Each row of this table is followed by its label. One hidden rule gives the labels. It looks at one to three of the table's principal directions, none of them among the few with the most spread.
[ 11 -21 -27  32 -43   6  60  -8 -73 -42 -59  27  10 -25   9  49  -4 -40  33 -37   7 -48  16   9  -5 -23 -14 -55 -51  13 -25  15] 1
[ -4   7   9   6  18  -1   0 -15  -6  10  -7   3  13  13  51 -18  -7   4  -6  -7   2   4 -18 -10  23  -9  -8  29  -7   7  10 -17] 2
[-73  41 -29   5  25 -12 -13   3  31  33   9 -22  14  -7  53 -13 -34  -5  56  59   3  58  29   2   6   1  11  41   0   1  23 -17] 0
[-31   1   5  31  28  -9 -37   1  17  33  30  -2   2 -21  32 -20 -36  16  18  16  18  42   3  14 -10 -10   5  25  19   1  14  -8] 1
[-26  -3  20   2  27  14 -38  18  23   4   3 -44 -10  -4  29  -2 -15 -30   1  23 -10  63 -19 -44 -12 -29 -26  22  -3  14 -23  11] 0
[-23  17 -24 -12  13  -6 -19   9  24  23  27 -12  -4  -6   4  -2 -11   4  22  18  -1  26  17   6 -11   6  11  29  16  -4  10   1] 1
[-54  18   4  -9  31   9 -26  -4  32  36  15 -27  15  -2  50  -7 -28  -1  21  39  -6  51  11 -10   7  -3  -4  39   2 -10  21 -20] 1
[  4  -2  15  -9  -3   4   2  -5  20   3   7 -16  -9  18 -25   5  17   5 -34  15 -17   8 -10  -5  -2  15  26 -22   2 -16  -9   4] 2
[ 63 -11 -19  16   5 -40  27 -24 -41  30  29  74  -7  15 -14 -12   7  35 -32 -67  16 -69 -22  34  32  23  31  12   4 -31  14 -13] 0
[ 20  14 -29 -34  -8  -4   7   1  13  12  26  -4 -11   0 -34  11  19   8 -16 -12 -10 -15  18   9  -8  24  19   6  12 -12  -2   5] 2
[ 11  14 -62 -25 -38  -4  41  14 -13 -11  -6 -14 -15 -24 -46  58  16 -39  14  -3 -18 -13  49   1 -27  14  18 -38 -19 -13 -29  25] 2
[-26  22 -25 -25  12 -25 -29  13  39  36  51   0  -5   2 -27 -14  -9  27  29  30   5  20  20  27 -10  23  26  38  31 -21  29  -7] 0
[  6 -20  27  18  -4  22  -8   7   1 -20 -11   0  -4 -11 -19   3   0  -1 -10   2   3   0   0  -4 -10  -5 -12 -34   6   6  -9  10] 1
[ 94 -21  13 -35  -9 -15  14  -3 -17   5  27  29 -20  19 -64   8  42  12 -83 -61 -12 -59 -25  -8  16  25   5 -12  10 -39 -12   1] 2
[-11  11 -47 -71 -22  18   8  31  10 -30 -18 -68 -25  13 -29  64  29 -73  19  11 -47  28   6 -54 -37 -18 -16   7 -33   9 -55  45] 0
[-49  10   2  31 -25  14  12  13  13 -23 -33 -29  12 -33  -3  18 -16 -20  35  64   3  35  48   7 -23  -1   6 -62  -8   7  -4   4] 0
[ -2 -38  44  32  43   2 -46   0   1  15  23   9 -25  14   9 -27 -17   5 -15 -23   7  26 -71 -22   6 -29 -17  29  -2  16 -20  13] 0
[ 28  -4  36 -23   7  16  -5  -5  -4 -17 -21 -27   6  18  34  -9  19 -17 -47 -18 -14   6 -34 -47  15 -22 -38  17 -10  15 -15  -7] 2
[-26   2   7  39  13  -4   4 -14  -5   7 -10  16   8   4  33 -19 -18  11  16  11  11   7 -10  12  15  -3  11   0  -8   9   9 -10] 0
[-32  30 -50 -15  -9  -9  10  18  16  10   5 -33  -8 -20  -5  30  -7 -33  32  35 -13  37  42  -8 -21   4  16  -2 -10  -6 -15  12] 0
[  0 -14   8  28  -1   0  -2   3 -13   1  -1  10   0 -23   0   5 -16  -5   4  -4  11   3   6   4  -6  -9  -7 -20  -3  -2  -5   2] 1
[  3  54 -97 -90 -33 -15  25  21  40  17  42 -31 -21  -5 -83  44  37  -8  16  20 -31  -9  75  18 -32  54  46   8  17 -27  -2  19] 2
[  6  -8  15 -32 -29  23 -19  37  37 -38  -2 -32 -14  -7 -87  19  27  -6  -3  38 -13   8  27  -4 -39  14  -5 -48  27  -4  -9  26] 1
[-27   3  41  35  36 -19 -19 -25   9  42  12   9  22  11  68 -41 -31  26 -14  21  13  31 -27   2  35  -5   8  29   1 -15  31 -41] 0
[-61   4  23  30  21  26 -26   7  18  -3 -24 -34  15 -19  60  -7 -35 -21  35  48   4  62   8 -22  -7 -28 -27   4  -7  24   1  -4] 2
[  5  38 -29 -50  13 -15  14 -25  19  46  31 -13   8  22  26  -3  14  13 -30  -4 -21  -1   9  -2  25  29  28  48   1 -27  17 -26] 2
[  8 -10  39  22  14 -13 -12 -39  -7  20  14  36  22  19  40 -52  -8  63 -22 -27  24 -27 -36  37  27   3  10  30  17   7  40 -35] 1
[-35  21 -44 -45  16  11 -30  30  28  12  18 -50 -13 -11  12  27 -11 -40  41  21 -19  53  21 -32 -30 -16 -19  50   1   6 -15  21] 1
[-25  -4  12  16 -15  17  23   1 -18 -27 -48  -2  20  -8  18  16  -9 -25  28  24   0  -1  16  -9   8 -12 -21 -35 -26   4   2  -5] 2
[ 59 -33  39  -2  12  -2 -25  -3 -16  -5  15  24  -8  14  -7 -23  13  21 -48 -56   9 -29 -50  -7   7 -13 -24  21  17   3  -2   0] 1
[ 41  -9  -7 -30 -36 -26  33 -29 -29 -11  -3  40  11  44 -26  -2  35  40 -16 -43   0 -79 -25  44  13  19  31   4  -3 -14  22 -12] 1
[ -7  13 -28 -33   8  -4   1   0  16  27  23 -17  -9  10  -5  23   4 -13  -4   8 -22  14   9 -10  -3  13  20  19  -4 -27  -5   3] 2
[ -18   36  -85  -83  -46    3   22   24   52    0   35  -24  -24    5 -125   54   41    5   35   42  -33  -19   78   40  -47   65   65  -27   23  -32    3   32] 1
[  1  22  -6 -34 -22   8   7  11  15 -21 -16 -42   7  -8  -4  10  18 -18  -7  20 -12  14  26 -17 -13   0 -13  -8   1  12  -8   1] 0
[-28 -12  25  59  31   6 -11 -12 -12  10 -14  21  11  -3  58 -24 -35   6  18   4  19  18 -21  -1  20 -20 -10   8  -8  14   9 -11] 2
[-23 -22  -5  50  11  10  -3   5 -13   3  -1  11 -17 -26  -4  16 -28 -18  25  -2   8  17  -1   2 -14 -14   4 -27 -16   9 -25  22] 2
[ 43   9  -6 -52 -21 -14  22 -17  -7  -8   5  18   6  38 -26 -12  41  30 -29 -32  -8 -59 -15  16  20  24   9  21   7  -7  18 -13] 0
[  1 -22  58  57  34 -17 -29 -26   2  35  28  40  10   2  29 -56 -27  56 -29  -8  31   3 -38  28  27   2  13  10  22  -9  32 -32] 0
[ 57 -21  23  -9  24  -6 -21  -2   1  21  40  30 -18  15 -29 -20  13  27 -54 -45   2 -27 -34  -3  15  13  -1  21  26 -20   3  -2] 1
[ -9   9   2 -14   1  -1  -5  -4  19  10  14 -22  -7   1  -8  -4   6   3 -14   9  -9  18  -3  -5  -4   6   9   6  -1   4  -8   0] 0
[  2  -6 -25  26 -15  -4  31   1 -32  -5 -18  11  -3 -25   2  31 -11 -29  15 -11   2  -8  19   1  -5  -7   3 -33 -27  -4 -20  10] 2
[-44  -8  62  82  58   9 -34 -15 -11  17 -24  19  35 -13 123 -59 -62  10  21  18  37  45 -29 -16  42 -41 -46  34  -2  25  32 -39] 2
[ 58 -35  37  13  -3   2  -1  -8 -26 -15  -2  25  -8   8 -16  -8  16  13 -52 -50   6 -37 -39  -4   7  -8 -12 -17   4   1 -12   4] 1
[-28  -6  -6  36  17 -15 -21   3 -17  14   3   6   6 -20  52  -8 -39  -9  40  -4  21  29  -9   4  -7 -33 -15  30  -7  14   2  -2] 0
[-17 -22  34  80  46  -9 -40 -12  -5  30  23  39   1 -14  50 -48 -47  37  10 -11  38  22 -33  22  10 -20   1  22  20  13  18 -12] 0
[-57  25   7 -13  38   4 -28 -22  32  43  20 -24  21  10  75 -32 -26  20  17  26  -1  45  -6  -3  19  -4  -3  68   4   7  31 -31] 1
[-13  15 -15  -1  10 -16  -5 -14  12  28  25  -1  -1   5  16 -13  -5  20  -1   0   2  10  -3  16   2   9  27  27   7  -2   9  -8] 0
[-22  -4  20  30  17  -1 -22   3  10   5   3   9   4  -3  14 -26 -19  16  16  19  16  18  -7   8   3  -6  -3   5  13   9  15  -5] 0
[ 24  -8 -16   5  -8  -2  19  -6 -15   7   8   8 -13  -7 -19  23   6  -8 -22 -24  -7 -15   2   3  -5   8  19 -22  -9 -14 -20  11] 2
[ 11 -54  80  99  84  15 -65 -41  -5  51  44  45  -9   1  79 -70 -48  59 -54 -59  35  21 -89   7  24 -29  -3  42  26  22   6 -14] 2
[-58   4  20  72  48 -13 -33 -25   4  46  19  21  20 -17  90 -53 -60  37  34  14  36  43 -16  28  19 -18   7  44   8  19  34 -31] 0
[ 46  -5  17 -21 -23  -1  24 -10 -15 -26 -21 -19  -6  18 -10   7  37 -13 -58 -26 -17 -19 -28 -26   6  -5  -4 -20 -18   9 -30   5] 0
[-23   6  13  -1  14   0 -11   0   1  10  -9 -16  17  -2  49  -5 -19 -15  11  18  -1  29  -3 -20  12 -19 -23  24 -11  -3   9 -17] 1
[ 41  16 -59 -44 -45  -1  53   6 -21 -20 -11  -2  -9  -8 -51  52  36 -25  -7 -25 -20 -47  44   4 -14  24  16 -33 -13 -15 -20  18] 2
[ 29 -16  16  30  12   4  20 -28 -32   3 -12  44   8  13  27 -15  -1  20 -25 -42  10 -43 -25   9  32   2   1  -2  -8   0   9 -13] 2
[ 23 -11  17  19  30 -18 -31  -2 -10  21  24  22   0  -1  34 -32 -17  18 -14 -32  20   3 -31  -1  11 -17 -16  44  18   3  11 -11] 0
[-19  14 -52 -82 -31  26   2  34  26 -27  -6 -74 -23   0 -50  69  29 -61  26  23 -46  28  31 -36 -52  -5  -7  -2 -17   3 -44  44] 1
[-22  -3  -1  36  13 -10 -11 -18   3  22  23  25  -1  -6   9 -28 -20  39  17  -6  22  -1  -9  39   0   5  25  12  12  14  15  -5] 0
[ 78 -33 -38   0 -77  -5  78   6 -89 -67 -55  27 -14 -20 -60  74  37 -52 -11 -75  -5 -86  10   1 -23 -15 -10 -84 -50   4 -57  39] 0
[ 32  -3   2  -5  -4 -17  12 -19 -19   5   7  38   9  21   0 -19  12  33 -17 -34  10 -48 -17  24  22  12   9  16   7  -8  22 -16] 1
[-19   5  14  24   8  -5 -18   3  27  16  21  -3  -2 -17 -14 -20 -13  23  -2  31  12  25  15  19  -8  14  19 -16  23  -4  12  -6] 0
[-12   9 -16 -25   9   2 -31  33  41   7  29 -27 -23  -3 -46  10   4 -11  11  31 -12  35  16 -12 -27  10   7   7  24 -10  -9  22] 0
[ -5   4 -25 -19  -6   1   9  -1  16  13  20  -1 -15   9 -41  21  11   4   1   7 -15  -6  12  13 -11  24  35  -9   2 -19  -5  12] 2
[-70  22 -18  15 -13  20   0   9  29  -5 -13 -31  11 -32   3  12 -21  -7  55  64   2  42  56  18 -27   6  13 -29   3  15   8   4] 2
[  7  13 -17 -26   9 -11 -22  19   9  10  18 -19  -4 -10  11   1  -4 -15   6  -3  -1  22   8 -18 -10 -11 -21  38  11   1  -2   2] 1
[ 66 -24   0   7  -5 -11  29 -21 -39   5   9  35 -17  10 -21  11  21   4 -58 -68  -4 -52 -32   0  16   7  14 -17 -15 -15 -24   6] 2
[ 49  28 -38 -75 -73  -6  71  -2 -28 -53 -51 -25  16  18 -28  45  61 -31 -22 -14 -29 -58  32 -10  -2  14  -1 -33 -27  -5 -13   1] 0
[ 27  -8   7 -15 -39  18  26   3 -26 -46 -40   1  15 -10 -16  17  20 -11  -2 -17   2 -40  19   1  -6  -5 -28 -36  -8  13  -2   2] 1
[  6 -12  49  51  18 -12   2 -43 -40   8 -19  48  41   4  92 -57 -26  44  -9 -36  39 -29 -37  24  47 -21 -23  29  -4  20  42 -48] 1
[ 11  16 -34 -63 -39  10  27  23   5 -38 -22 -19  -4  11 -59  34  39 -25  17  11 -23 -28  32 -10 -14  16  -8 -17  -6  -2  -9  19] 1
[-35   5   6  32 -17  15  27 -11 -19 -25 -51  -3  27 -14  42   5 -15 -12  32  24   8   1  21   7   6 -13 -10 -32 -24  20   7 -11] 2
[ 28  -9  17  -7  -6  10  24 -18 -28 -20 -31  12  13  20  25  -2  16  -3 -24 -31  -5 -36 -23 -13  24  -8 -19   0 -18   7  -1 -10] 2
[ 15  14 -16 -24 -24 -20   2  25   0 -16  -3   1   6  -9 -28   4   9  -5  17  13   6 -10  28   6  -9   6 -11  -3  14 -10  14  -3] 0
Which label does each new row get?
[ 41  -9  16 -22  -1   0  -6  -2   5   0  14  -6 -10  15 -22   0  24   7 -50 -22 -12 -12 -20 -11   0   6   4   0  10 -12 -10   2] -> 2
[-26 -13 -10  12   3  17   4   8  -3  -9 -12  -8 -15  -2 -11  25  -7 -28  25  10 -10  15  -4 -14 -11 -10   0 -18 -23   7 -27  25] -> 2
[-100    2  -23   61   27   44    3    7    5    4  -33  -44  -11  -42   59   39  -54  -69   68   50  -11   87   22  -38  -20  -35   -9  -25  -52   34  -48   30] -> 2
[-27  16 -20  15  19 -15 -25  13  20  28  33   4  -5 -24   1 -18 -26  13  33  19  17  29  23  18 -10   6   8  23  23   2  15  -2] -> 0
[ 35   1  16  -7   2 -15   9 -19  -4  14  12  26   9  21  -1 -20  14  32 -40 -20   3 -33 -14  14  27  21  15   6  12 -22  22 -23] -> 2
[-11  37 -27 -40 -14   8  14  12  16 -15 -23 -36  15   3  18  14  14 -23  13  32 -17  13  38 -18  -3   6  -7   8   1   1   6  -5] -> 2
[ 49 -25  42   9  18  -1  -5 -10 -10  10  12  19  -9  14  -6 -13  10   9 -65 -33  -2 -16 -39 -19  24   2  -6  -6   3 -20  -7  -7] -> 2
[-24  -3   2  32  21  12   0  -1  -5   6 -11   9   3  -6  29  -2 -22 -10  20  10   5  14   1  -7  10  -8  -6  -2  -9   5   0   0] -> 2
[ 49 -12   4 -13 -17  -3   7  19  -4 -23  -1  12 -17   8 -63  10  29  -3 -29 -13  -6 -30  -2  -6  -5  13   0 -32  12 -15 -13  17] -> 0
[-21   7   3  41 -11 -13   7 -22   4  12  10  42  22 -14  -4 -34 -16  64  23  15  34 -26  29  73   4  29  38 -21  28   1  49 -25] -> 1
[  9   9  -3 -44  -8   1  -6  17  14  -8   3 -19  -1   6 -24   6  17 -12  -3   9 -12   2   8 -17  -4   4 -17  11   5  -7   0   2] -> 1
[ 16 -23  57  43  49 -12 -25 -30  -1  42  28  33   1  22  43 -48 -18  38 -54 -22  13   5 -60  -2  42  -2   9  26   9 -16  16 -28] -> 2
[-62  23  -3  29  -1   2   0  -1  10  -6 -26 -15  22 -15  45 -15 -26  -2  52  49  14  35  24  10  -2 -11  -2  -2  -5  26  17 -12] -> 0
[ 23  -8 -33 -31 -30  11  22  12 -16 -23  -5   1 -14  -9 -53  40  21 -20   8 -26 -12 -34  20   3 -22   7  -3 -22  -9   0 -22  26] -> 1
[ -9  17 -34 -42 -45  12  33  17  -2 -38 -33 -32   2  -9 -36  43  24 -37  26  22 -19  -9  43  -9 -22   5  -6 -33 -20   6 -17  17] -> 1
[-26  16 -12   7   8  -4  -6   6  17  19  14  -3   6 -18   5  -3 -18   4  21  28   6  21  30  11  -2  11   8   2  10  -9  16  -9] -> 2
[  2 -18   9  13 -25  14  25 -10 -19 -25 -30   2   4   1 -11  23   8  -9  -4  -3  -6 -19   0   6  -7  -3   7 -46 -20   0 -13   8] -> 2
[ -8 -10   9  50   3  -1  27 -13 -43 -11 -44  33  21  -3  54   0 -23 -14  22  -6  15 -16  -6   0  27 -19 -15 -17 -29   3   7 -13] -> 2
[-19  -2  20  -5  -7  23   9   1 -12 -30 -46 -17  21   5  35   6  -2 -25  18  14  -5   5  -2 -25  10 -22 -37  -6 -23  18  -1  -6] -> 1
[ 46 -23  35 -14 -12  20   2  12 -15 -35 -24 -15  -7  -2 -20  13  23 -27 -44 -24 -11 -12 -18 -40  -1 -16 -41 -27  -9   7 -29  12] -> 2
[-35   6  14  16  11  13  -3  -5   2  -8 -30  -8  21  11  53 -10 -15  -6  24  29   1  19  -3  -9  13 -15 -12  10  -8  10  15 -12] -> 2
[ -9  -1  35  13  23   1   6 -23 -14  11 -24   0  21  21  71 -17 -11  -8 -20   2  -4  11 -33 -29  41 -17 -18  20 -25  -4   8 -28] -> 2
[ 16 -10  20  32  39 -19   7 -41 -25  42  15  38   4  26  61 -30 -13  23 -38 -42   7 -14 -54  -1  49  -3  13  38 -17 -11   8 -27] -> 2
[ 13   1 -51 -32 -22   5  17  15 -21 -16  -6  -4 -10 -13 -22  42  10 -32  28 -27 -10 -21  24  -4 -23  -6 -12   4 -13   4 -21  25] -> 1
[  0 -10 -10  39  22   1   3  -4 -23  14  -1  20  -6 -15  33   4 -24 -13   8 -23   9   4  -7  -7   7 -15  -6   5 -12   4 -12   5] -> 2
[ 20  -8  19 -43 -38  41  22  17   1 -65 -55 -44  -2  15 -37  35  44 -42 -23  11 -32 -12   2 -44 -13  -7 -31 -48 -20  15 -34  24] -> 2
[-53  17 -14  31  31 -14 -40   4  37  38  38  -9  -6 -11  26 -26 -35  23  34  37  14  56   7  22 -17   0  30  33  27   8  15  -1] -> 0
[ 31 -21  18  10  14  -2 -22   7   8   4  26  20 -22   9 -39 -15   8  21 -28 -19   5 -11 -25   4  -4   8   7  -3  23  -6  -5  12] -> 0
[-25 -26  57  40  30  30 -45   0  14  -6  -8  -4   9  -3  39 -29 -26  13   3  15  14  33 -27  -9  -2 -26 -27   5  16  20   9  -4] -> 1
[ -4  17 -26  21  -7 -16  31 -12 -19   5 -10  33  14  -7  14  -7  -8  14  23  -3  15 -27  24  29  17  15  16  -6  -4  -2  21 -14] -> 2
[  4 -52  73  86  51   4 -36 -41 -22  25  20  68   2   9  46 -69 -36  66 -21 -53  43 -19 -78  31  33 -18  -5  23  13  26  22 -19] -> 1
[ 32 -15  22  12  21  -6   3 -24 -28  14   0  30   8  19  44 -19  -3  13 -33 -46   6 -25 -41  -7  33 -11 -12  28  -8  -4   7 -18] -> 2
[-13  30 -26 -68  -6  15 -20  32  52  -4  17 -63 -14  -1 -37  21  22 -25   2  40 -30  40  34 -29 -30  12  -4  15  17  -2 -13  18] -> 2
[ 15 -14  43 -14   5  15 -33  18  19 -18   0 -24  -4   2 -14 -13  10  -3 -26   7  -3  18 -18 -26  -9 -13 -32   0  17   9  -7   4] -> 1
[-21 -24  20  28  35   2 -49   5  22  29  42   3 -20  -6  -6 -17 -26  18   5   1  10  35 -27   6 -16 -10   7  20  18   2  -4  11] -> 1
[ 53 -28  12  29   3 -21  21 -20 -49  11   3  53  -3   4   5  -3  -1  10 -36 -60  13 -48 -33   8  26  -3   2  -8 -15 -18  -4  -9] -> 2
